In the rows, 128 means zero.
A: rows in a few groups, each row roughly a mix of its group's directions:
A (102 x 10):
[[109  79 107  97 121 112 117 153 160 124]
 [168 114 125 152 118 159 129  92 124  88]
 [123 138 152 129 108  95 122 118 185 102]
 [157 139 107 137 138 175 118 117  82 142]
 [ 77 100 148  95 162 124 136 129 136 141]
 [111 116 100 138 136  90 138 142 125 185]
 [193 126 141 153 112 141 116 118 104 124]
 [115 113 129 122  95 118  75 119 113 168]
 [140 146 103 150 106 131 100 128  72 147]
 [162 124 104 137  94 107 112 105 127  82]
 [186 120 116 122 120 155 103 150 100 130]
 [133 118  77 181 140 112 109 125 128 130]
 [142  70 132 164 154 134 142 146 127 140]
 [168 178 149 143 104 126 141  99 134 130]
 [136 169 175 127 137 126 160 117 150 154]
 [148 142  77 177 124 116 120 147 128 119]
 [170 148 114 157  90 144 116 149 145 150]
 [ 93 101  95 131 175 132 138 146 106 141]
 [163  80 128 128 108 149 150 136 129 166]
 [136 113  91 122 107 164 121 109 105 172]
 [141 167  94 107 109 132  89 153 150 135]
 [175 107 100 128 113 147 117 166 110 106]
 [162 134  98 149 151 106 132 175 138 107]
 [127 123 132 126 116 103 181  89 148 155]
 [121 120 126 163 140 153 124  83  98  93]
 [154  85 107 138 121 145 131 169 138 162]
 [ 97 121 160  66 131 142 117 126 128 136]
 [136 134  89 139 126 175 113 158  96 111]
 [126  83 110 101 131 155 132 159 109  94]
 [143 129 158 153  81 120 143 128 169 108]
 [108 131 163 127 104 102 133 118 177  99]
 [153 111 102 138  96 158  87 152 120 109]
 [161 146 129 164 127 133  96 149  90 103]
 [138 183 166 135 124 137 150 100 123 144]
 [153 111  91 123 106 128  95 175 120 115]
 [160 109 101 115  85 165 109 109 127 128]
 [153 163 131 113  94 120  78 134 142 145]
 [154 117 158 152 143 183 148 112 131 114]
 [112 113 132 123 179 117 163 150 165 136]
 [102 106 107 111 150 138  90  96  95 144]
 [127  93 101 127 101 116 100 170 122  98]
 [ 64 135 133 117 119 118 167 120 140 138]
 [119 127 153  86 144 105 156  84 121 110]
 [110 113 118 113 155 150 119  99  73 146]
 [154 134 166 136 126 160 151  90 106 103]
 [113 139 149 115 116 145  90  93  90 157]
 [ 94 108 132 134 143 106 167 132 156 168]
 [126  97  84 119 116 113 117 174 151 118]
 [130 143  92 155  97 155 164 125  97 122]
 [128 149 117 143 123 120 147  95  83 172]
 [118 133 143 112 124 120  85 157 144  77]
 [105 143 136 145 126 129 169  93 101 167]
 [125  89 113  91 113 141 118 133 179 126]
 [123 100 133 124  95 102 138 141 164  82]
 [ 97 117 125 151 106 110 177 147 160 115]
 [145 113 107 103 113 145  82 165 101 120]
 [141 147 146 136  88 104 139 128 167  88]
 [142 144 100 136 123 163 101 129  74 139]
 [153 163 102 160 103 143  95 115 104 123]
 [159 132 140 158 104 154 168 105 129  98]
 [124 165 101 123  95 110  87 151 152 126]
 [118 140 133 128 106 139 121 153 139  60]
 [180  99 108 152  92 130 109 137 137 125]
 [106 132 131 112  97  79  99 145 148 103]
 [128  80 129 141 118  99 127 141 166  92]
 [147 162 130 129 157 152 153 140  96 167]
 [142 158  94 150 147 147 103 127  81 137]
 [110 133 148 105 128 100 143  88 124  79]
 [129 188 124 170 123 108 121 110 133 142]
 [123  86 133 125  81 135 111  85 128 118]
 [149 134 118 116 102 130 108 188 100 118]
 [153 122 109 182 127 138 146 138  98 158]
 [142 118 122 110 148 150 138  88 117 182]
 [144 171 120 130 152 145 136 111  75 139]
 [110 115 115 118  73 147  83 125 117 135]
 [147 131 118 116 114  99 117  78 118  84]
 [113 134 138 121 117  90  83 115 104 168]
 [123 184 156 118 112 141 136  90 113 138]
 [117 151 130 125 104  94  75 127 146 156]
 [ 85 118 123  73 133 137 122 131 162 121]
 [130 155 169 113 144 131 136  75 107 133]
 [171  93 118 136 119 158 131 103 136  91]
 [109 137 151  87 127 114 113 108 168 163]
 [133 156 176 118 147 149 152 104 100 148]
 [111  91  78 147 127 104 116 155 143 116]
 [163 146  82 161 108 117 115 151 144 120]
 [148 103  98 122 138 152 100 173 147 107]
 [141 190 129 137 142 150 131 129 100 156]
 [103 109 106  97 173 114 136 145 101 104]
 [176 115 156 126 133 162 135 121  86 126]
 [117  78 142 127 107 105 140 131 160  91]
 [111 144 122 131 105  87 100 177 119 143]
 [ 99 177 148 136 120  93 126 117 148 155]
 [136  83 125 158 151 129 156 166 117 109]
 [112 169 112 139 116  92  95 136 150 158]
 [139  65 122 147 139 118 165 131 137 115]
 [114 118 174 133 119 141 151 116  88  92]
 [159 136  97 151 139 150 129 134  72 128]
 [111 170 168 113 133 106 132 101 162 129]
 [150 169 131 152 138 141 101  84 118 150]
 [146  79  96 143  92 145 107 126 110 123]
 [ 88 116 117 109 139  89 141 156 166 135]]

one row of each group, then the others: which group is each in?
[115  95 154 157 136 118 161 156 142  92]  R
[139 159 162 119 137 154 145  75 138 134]  L
[145 102 162 148 130 152 168 105 161 127]  K

[156 118 123  91  88 128  93 148 156 121]  L
[140 148  98 139 113 109  77 161 119 148]  L
[121 112 135 126 130 133 152 154 179  82]  K
[176 133 123 165 131 129 173 109 116 134]  K
[141  67 125 130 135 151 116 123  96 104]  L
[104 174 130 135 133 105 149 109 170 149]  L
[125 129  93  92 162 135 116 156 119 168]  R
[151 126 112 172 127 108 116 122 118  74]  R
[160 128  84 165 107 120 114 126 155 106]  L
[ 95 108 147 108 167 142 122  88 120 153]  L
[ 93 171 112 123 112 110  98 165 119 128]  L
